The same turns and mirrors carry the whole set onto itself and the rows of a family onto each other. Which other rows belong to the same family as each row named below? List them in the order they appear above.
These 15 rows form 5 families of 3 rows each.
Q_541: [ -6 -18  -4   4 -12  10 -28 -50 -17   0 -45 -42  12  23 -19   8 -11   2
  27 -14   9  15 -14  19   4  -8  15   7  15   2 -21   8   9  -1  14 -15
  32 -27]
Q_220: [ -1 -15   7 -16 -18  -8 -13 -29 -18  11 -41 -39  -3  24 -15   5  -2  10
  26  -4  29  23  -1  33   9 -19   0  16  18   2 -18  15  12   3  12 -26
  34 -36]
Q_197: [-16 -13   2 -13   1   0 -11 -31 -33   8 -45 -34  12  20 -14  17  -6   4
  21  -9  18  27  -6  33  13 -21  22  12  23  -7 -21  -6   0  17  23  -5
  21 -37]
Q_857: [-10  15  20   5 -22 -13  50  13   7 -22   6  -3 -16 -53   9  32  12  12
  -7  -7 -19 -17   8  -1   9  -2 -11   0   4  -2 -17  -4   5  30 -12  -8
 -25   4]
Q_822: [-19  15  22   0 -23  -2  44  33  -5 -23   4   1 -29 -58   4  13   9  16
  -3   7 -18 -11   7  -9  10  -7 -10   5  16 -20 -16 -10   2  23   6 -13
  -2   3]
Q_545: [  6   0  -8  26  -3   2 -29  -2  31  -2   8  24  10  14  18 -35   9   3
  16  39 -39 -23  11  20 -26  26  25   5  11 -10  26  -7   3 -18  -2  36
  23 -20]
Q_753: [ -5   0  20  10 -30 -14  44  27   2 -29  15  -1 -22 -53  13  14   6   1
  -2   2 -10 -13  -7  -9  14 -17 -12  -2  -3   4 -18  -4 -12  15  -6 -14
 -27  -1]
Q_62: [  7   8  17   9  -1  -7 -14  11  21  17   6  29   8  39  20 -37  13   8
   8  41 -32 -20   4  11 -30  29  44   5  25  -8  13 -10   1 -14   3  23
  18  -4]
Q_540: [ 10   1  -3  16   0  -1 -18   9  30   0   0  23  15  26  19 -39  -8  -3
  -9  53 -42  -3  -2  22 -29  24  28   5  25 -11  13  -4  -1   0 -14  22
  28  -7]
Q_87: [-11   4  17  16 -26   1  46  23   1 -29   8  -5 -25 -53   1  25  -8  10
   1  -3 -24 -13  -7  -7   9 -12 -13   2  -1   0 -15   1   2  13 -13 -18
 -26  -1]
Q_508: [-19  -1  17   9 -29   8  51  12   1 -30  34   0 -33 -42   5  15  10   9
  -3   4 -26 -11   0   4  17  -7 -18   9  16   2 -14 -19   5  21   0 -17
 -15  -2]
Q_571: [ -1  11  -1  18  -3   0 -20 -10  33  12   9  23   8  18  23 -37  14  -6
  -3  45 -25 -15  14   5 -23  27  47 -13   5 -12  16  -1  -5 -13  -5  34
  10 -17]
Q_776: [  2 -13   2  -7 -17  -2 -35 -42 -24  -5 -45 -39  13  12 -10  13 -14  17
  24 -10   9  22 -12  20   6  -9  17   8  19  14 -33   9  10  13  11 -15
  24 -27]
Q_814: [  9  -2   4  22  -5   3 -21  10  45   5   5  23   8  20  21 -35   2 -12
  11  40 -47 -24  15  15 -22  23  30  -6  12  -8  17   5   7 -15 -11  26
  16 -15]
Q_239: [ -3 -10   4   1  -8   9 -26 -47 -35   4 -55 -34  14  17 -18  24  -1  10
  13  -2  23  17  -5  26   2  -1   4   9  14  -1 -12  13   5   7  17  -5
  17 -35]

The rest of the family of Q_540: Q_220, Q_508
The rest of the family of Q_62: Q_197, Q_822
The rest of the family of Q_541: Q_87, Q_814

